One turning vector, and how many ticks it has turned
The counts run from 0 to 582.
[170 118 157  93 119 111  98  95 134  87 152 169  81 125 183 135 140 111
 121 201 129 134  87 105 124 166 132 133  94 120 122 109 115 109 135 113
 127 106 132 116 140 141 101 113 107 159  91 155 168 123  82 179  84 109
  98 133 109  74 121  92 130 105 125 102 153 110 145 122 106 105  92 129
 114 112 120 166 116 117 109 165 148 158] -> 198
[140 139 153  98 138 138 111  85 113 140 164 188 123 120 148 151  84  81
 112 112 125 140 137 142 126 166 177 148 149 118 117 117 150 110 141 142
  94  86 140 135  56 140  84 131 105 142 103 151 108 125 149 176  81 137
 134 151 102  98 115 105 118 118 150 118 109  99 161 114  90 117 148  96
 103 160 110 164 112 122  94 120 163 127] -> 558
[144 174 164 102 137 150 131  98 130 100 144 138 152  97 155 122 168 112
 136 180 137 133  85 110 121 118 114 194  88 151 130 136 108 111 169 162
 109 139 116  86 117 139  95 168 146 127  99 128 151 104 113 160 107  68
 137 116 125  85 158 116 185 122 137  98 124  83 100 148 152 118 120 137
  63 124 139 141 139 105 117 154 123 122] -> 451
[114 180 153 132 157 151 110 112 114 138 115 112 146 111 137  48 109 109
  88 122 113 129 109 125 101 163 144 156 173 124 158 162  95 106 119 153
  97 116 142 107 122 190  87  90 112 126 158 115 133 107 122 174 106 133
 107 107 108 127 143 116 175  84  66 113 117 162 130 137 127 115 127  86
  98 147 122 150 108 135 124 149 183 115] -> 551
[119 140 142 101 168 121 153 123 104 158 116 148 110 142 157 155  95  46
 125 149 174 160 124 142 129 135 142 131 104 112 136 105 120 128 189 133
 132 102 129 168  95 136 146 138 115 141 113 139 144 109 175 176 110  97
 127 146 106  68  92  94 118 128 144  93 130  63 101 119  96 109  95 131
 119  90  79 120 129  94  96 100 110 133] -> 425
[127 126 139 116 128 114  98 132 121 133 129 147 127 128 154 116 104  94
 143 101 152 117  90  98  96  93 144 143 120 125 132 147  94 126 179 136
  92  96 118 127 139 101 144 103 114 144 119 134 135  86  80 182 103 119
  93 105 119  38 171 112 115  70  98  80 104 123 115 147 138 121 104 111
 138  58 115 150 124 134 134 159 100 118] -> 256
[108 130 152  98 163 149 100 126 108 161 108 130 141 125 152  98 103  89
 119 107 136 134 126 137 120 128 133 137 161 132 144 167  98 140 159 135
 111 108 151 133 125 126 130  82 109 161 163 107 161  61 136 182 114 106
 106 125 119  50 124 123 180  74 108 102  89  94  95 129 151 111 148  80
 104  87 119 114 145 100 146 126 111 118] -> 566
[116 167 124 151 148 121 115 151 129 154 133 119 153 119 148  80  74  89
  83  56 166 124 105 121  87 106 139 154 146  97 131 128 104 128 173 137
  76 107 140 157  94 161 164 123 127 101 114 127 104 137 154 164 118 135
 135 101 119 136 160  97 103 124  74  92  99 149 135 133 110 121  97  82
 159 126 119 143 122 120 116 146 155 104] -> 325
[132 176 172 133 132 123  87 142 141  92 151 120 138 105 144  71 129 129
 123  97 123 125  89 143 102  80 107 178 141 144 113 172  66 153 178 155
 104 125 143 116 109 130 127 151 133  93 105 124 131  81 113 163 121  89
 126 100  93  97 164 113 188 105  93 126 105 143  89 145 151 117 135 115
 100 116 118 129 155 137 138 142 131  95] -> 38
[147 108 171  84 129 112  87 100 115 109 180 168  89 129 184 147  76  82
 129 160 110 140 110 122 105 137 148 118 136 113 120 125  93 115 133 117
 135  71 156 130 103 120  95 103  91 149 111 135 148 100 106 164  69 111
 115 165 104  88  88 107 144 117 116 132 111 117 119 103 133 103 139 133
  85  95  84 115 150 135 131 119 137 134] -> 285
[101 180 149 114 157 161 117 112 158 131 119 133 148 105 104  91 157 130
 135 123 160 155 133 179 134 158 132 190 157 157 125 114 129 131 126 164
  90 151 148 114  90 179 129 149 158 125 109 132 152  99 181 154 109 101
 148 129 117 137 144 119 198 115 146 103 101 108 111 120 123 101  82 104
  75 171 100 162 124 113 143 114 168 109] -> 159
[141 131 154  91 133 135 120  87 107 135 174 187 119 130 151 162  75  75
 118 110 118 133 140 126 116 160 175 146 140 115 120 119 141 112 132 135
 109  68 140 142  56 137  80 135  95 139 105 150 118 109 142 170  74 141
 139 152 110  91 105 113 110 126 140 109 103 101 152 115  85 126 142 106
 104 140 101 146 117 124  89 111 159 125] -> 559
[126 101 125  89 114 123 106 117 150 112 144 144 124 143 140 157 116 110
 158 120 178 110 122  96 104 130 149 172 123 149 118  88 124 127 159 110
 112  97 125 149 126 133 163 133 123 153 109 126 174  97 122 171  83 125
 134 135 144  61 131 131 119  91 161  54  75  86 110 114 118 120  57 113
 121  77  91 154 131 101 152 136 131 122] -> 168
[125 176 132 146 130 153 122 123 148 138 131 103 188 125 133  88 114  95
  90  89 154 130 111 121  83 134 134 197 139 137 125 110 122 129 161 150
  86 129 131 140  84 202 140 149 154 108 126 108 105 139 154 166 102  91
 180 101 122 138 177 110 130 153 109  90  82 120 152 128 120 119 109 105
 115 136 131 131 131 121 138 139 167 105] -> 105
[125 154 143 109 135  98  93 104 128 104 165 175 132  63 161 111  81 110
  87 107 169 121  96 132 132 102 109 134 103 111 124 130 136 123 123 151
  71  93 151 102  80  97 118 135 126 113  60 119 110 148 143 138 113 138
 122 135 145 176 155  79 149 118  97 126 119 141  96 123 125 103 107 103
  96 161 117 187 126  93 116 164 144 128] -> 44
[120 144 142 115 151 138 139 106  95 124 127 149 132  95 161 105  98 101
  69 147 162 122 105 110 131 180 122 139  98  88 142 106 141 108 106 126
 100  88 139 116  91 152 115 128  97 120 100 145 137 150 161 156 104 158
 125 137 143 157 111  88 135 106 105 110 140 129 119 111  92 110  87  84
 106 164  97 185  99  68  98 148 178 142] -> 131
[127 143 152 129 140 110  89 136 137 128 148 130 150 131 142  89 100  94
 129  76 154 113 100 121  91  71 129 149 131 139 123 155  90 141 193 152
  97 105 134 141 112 115 157 117 145 122 113 109 120  70 122 171 119  96
 124 111 113  59 169 100 145 101  98  93  87 113 108 137 149 118 123 114
 141  68 128 106 148 127 150 154  87 102] -> 35
[141 129 171 131 136  91  80 121 174  86 168 170 103 124 160 112 155 139
 109 122 162 138 100 165 124 101 109 140  95 118  80  92 118 142 136 133
 101 113 154 130  95 126 172 146 150 107  35 161 147 113 137 152 114 102
 123 136  85 132 152  85 131 134 132 105 133 130 120 120 110  91  65 122
 143 139  94 151 133 103 127 140 140 125] -> 180
[132 155 116 120 136 118 120 110 151 122 128 126 144 143 120 116 106  98
 145 109 171 119 120  91  67 139 161 183 135 172 147 116 130 122 170 151
  99 122 110 138 128 157 155 128 146 147 124 105 134  88 154 157  91 137
 135 132 145  76 148 119 109  99 131  41  76 103 124 131 117 130  60 128
 131  69 118 142  98 121 146 155 114 121] -> 445
[144 167 152 114 147 127 118 102 155 130 136 147 142 153 119 104 127  86
 158 130 130 150 132 133  81 129 172 177 163 174 139 146 116 122 190 161
 112 132 120 134 114 166 119 120 156 151 132 118 136  62 148 175  93  88
 131 126  88  46 141 121 132 120 135  77 103  92 141 137 121 118 107 139
 116  83 125 101 120 161 128 127 108 120] -> 225
[114 127 119 129 149 141 132 117 111 153 103 150 154 143 120 110  92  77
  96  92 170 131 125 121 100 176 166 144 126 111 154  99 147 116 138 135
 101  86 120 149  91 176 150 108 109 141 133 141 119 120 161 172  88 154
 124 124 140  90 138  97  96  95 125  72 108 116 147 124  72 125  82  87
 151 109  97 159  82 111 112 126 148 128] -> 135
[101 164 132 100 162 159 113  98 108 168  95 134 145 105 144  91 102  82
 121 128 149 156 112 124 134 168 153 140 160 133 166 151 136  97 129 167
  87 132 132 103 123 159  95  78 125 161 162 117 115 133 113 181  97 111
 101 105 140 103 174 117 151  88  92 107 105 118 135 137 130 105 131 108
  78 112 121 174 120 167 141 145 150 132] -> 276
[114 110 150 109 150 117 101 103 114 138 149 163 128 132 127 103  67  98
  86  98 159 116 142 131 105 171 148 128 143 116 138 108 153 124 101 138
 100  66 163 142  69 149 147 101 109 144 109 122 117 112 180 151  81 163
 125 166 143 143 100  88 114 108 121  96  93 127 127  99  89 115  81  94
 133 128  84 148 105  81 135 127 150 139] -> 355
[113 180 120 137 159 149 130 120 150 144  99 137 151 122 132  99 154  99
 125 118 173 163 106 142 134 153 151 166 125 136 132 110 145 106 159 164
  77 155 117 121 111 181 139 116 161 137 110 144 117 156 122 183 117  98
 131  89 109 106 204 110 121 116 120  80 127 112 157 141  94 103  74 107
 124 125 127 179 105 146 118 142 157 121] -> 191
[ 86 147 132 122 158 147 106 149 140 143  97 103 156 104 140  76 124 124
 111  93 190 128 107 152 134 108 101 162 133 130 135 126 109 144 140 143
 100 143 162 133 120 147 184 119 145 119 115 107 156 113 162 161 134 110
 130 115 142 124 164 111 188 105 112  93  88 115  79 113 150  91  82  88
 109 110 107 148 154  85 171 142 137 109] -> 378
[100 166 143 126 166 150 102 126 157 140 101 113 147 122 102  64 150 136
 122 117 169 145 129 165 115 154 118 177 167 164 144 132 115 142 120 156
  92 151 150 115 123 176 162 114 142 142 131 120 165  79 176 156 120 115
 128 126 132 125 144 118 199  87 131  92  94 116  94 122 129  98  67  86
  98 130 101 142 119 103 159 122 152 125] -> 157
[112 162 148 120 163 118 119 143 141 162 133 117 144 120 169 131  86  70
 116  95 160 153 108 137  96  63 131 150 145 103 128 120  95 128 203 146
  86 127 135 140 107 135 153 119 156 114  99 124 121 103 167 153 123  86
 140 127  90 113 148 126 123 149  90 104  95 113  96 136 161  92 105 122
 119  80 109  86 156 139 134 119 113 113] -> 514
[101 142 131 115 129 162 118 125 112 140 116 104 152 134 106  94  95  92
 138 102 132 122 134 118  90 175 161 183 174 148 148 132 103 129 144 130
 122 110 135 143 103 190 125 121 102 142 173 112 146  96 140 177  76 135
 144 126 138  84 124 141 166  95 131  84  66 120 121 116 103 136  99  94
  95 109  82 144 133 118 150 107 167 104] -> 360
[146 167 167 127 133 113  69 111 180 106 172 128 133 107 159  71 120 143
  95 131 122 131  90 125  84 104 118 165 148 147 120 136  88 129 133 146
  79 126 154 100 125 159 132 103 162 111  91 103 140  99 125 147 102  93
 128 131  98 164 150 109 162 127  75 114 116 158 128 127 168  99 109 121
 104 131 143 109 145 143 160 169 158 131] -> 519
[ 87 134 134 122 160 139 108 152 126 138 102  97 149 112 145  80 114 123
 105 102 191 117 104 141 126 110  89 154 129 130 138 128  99 141 145 132
 103 126 166 132 133 143 184 107 137 129 119  99 166 107 154 165 131 108
 133 124 149 119 147 112 186 100 101  91  82 120  68 116 154 100  70  84
 115 102 102 143 157  76 172 140 129 112] -> 377
[141 147 149 102 138 135  92 103 111 127 133 190 134  96 159 123 131  95
 126 122 141 158  95 170 166 140 134 137 119 126 118 144 132 128 150 153
  98 109 134 124  85 117  99 136 105 139 106 168 111 128  98 180 106  92
 127 101 105  72 182  81 156 106 138 141 128  86 149 131 107 111 184 102
  83 157 126 183 146 141 107 152 138 120] -> 58
[158 175 141 106 122 101  56 107 176 102 170 150 114  86 165  90 116 146
 112 133 138 131  94 136 103 119 114 172 162 148 120 136 109 127 133 144
  75 136 147 103 135 141 127 122 146 139  82 108 159 114 144 135 106 122
 120 139 111 172 140  98 164  98  97 113 110 142 132 116 157  97 104 104
  97 160 151 143 128 131 142 187 173 125] -> 521
[117 166 125  97 170 126 153  90 115 166 124 146 140 132 142 132  73  64
 126 150 172 148 133  94 100 151 171 144 138 132 174 123 159  92 155 159
 100 116 125 123 113 159 116  93 145 168 122  99 111 123 162 166  90 129
 125 146 143 106 124 117 106 122 115  68 106  92 119 118 111 109  69 133
 114  83 122 124 106 116 127 131 116 144] -> 221
[142 149 117  88 104 102  74 106 154 119 179 157  91  89 161 139  63 108
 143 110 151 137 130 121 109 145 149 174 186 154 113 119 115 126 145 124
  81 109 143 156 120 130 124 143  98 152 102 110 153 130 161 139  82 150
 153 156 129 144 108 111 146  98 138 102  86 123 132 100 126 114 109 103
  87 149 108 163 145 123 137 157 184 110] -> 302
[180 120 129 102  92 129  79  97 149  84 167 159 136 104 170 116 132 134
 112 152 143 110  87 104 116 170 120 179 115 152 113 114 121 127 136 117
  95 111 133 135 131 149 122 149 109 142  96 134 166 130 114 163  88 122
 153 121 138  90 136  82 147  95 141  93  99  99 163 113 124 126 142  91
 113 139 145 176 134  91 135 194 160 126] -> 111
[117 177 157 143 153 143 113 132 117 144 117 101 136 116 137  53  94 107
  84 103 103 132 105 117  85 152 148 160 177 113 152 168  75 116 128 150
 103 116 143 111 119 190 102  94 115 121 150 126 126  99 128 166 102 134
 110 106 103 130 139 130 160  84  66 116 118 171 127 136 116 116 116  89
 112 133 114 146 113 139 121 137 186 115] -> 550
[117 165 154 119 151  93 133 129 138 131 155 140 121 115 150 127  70  80
 122  89 172 131 124 116  81  65 134 151 128 105 124 120 104 129 191 146
  91 102 132 134  82 118 153 143 147 103  76 115 116  88 183 141 117 128
 120 149 102 132 119 121 119 132  97  92 108 129  74 126 129 111  52 139
 124  88  86 114 114 105 118 112 115 114] -> 237
[105 149 145 111 143 184 128 109 108 137 116 106 165 127 114  92 122  98
 131 140 130 124 128 119 112 180 139 191 153 154 151 147 112 116 139 145
 121 124 143 122 111 183  99 121 122 143 173 100 154 108 126 188  88  98
 149 119 149  80 142 139 187 112 127  93  77  97 114 120 126 119 131  96
  70 126 102 145 140 104 154 123 159 111] -> 362
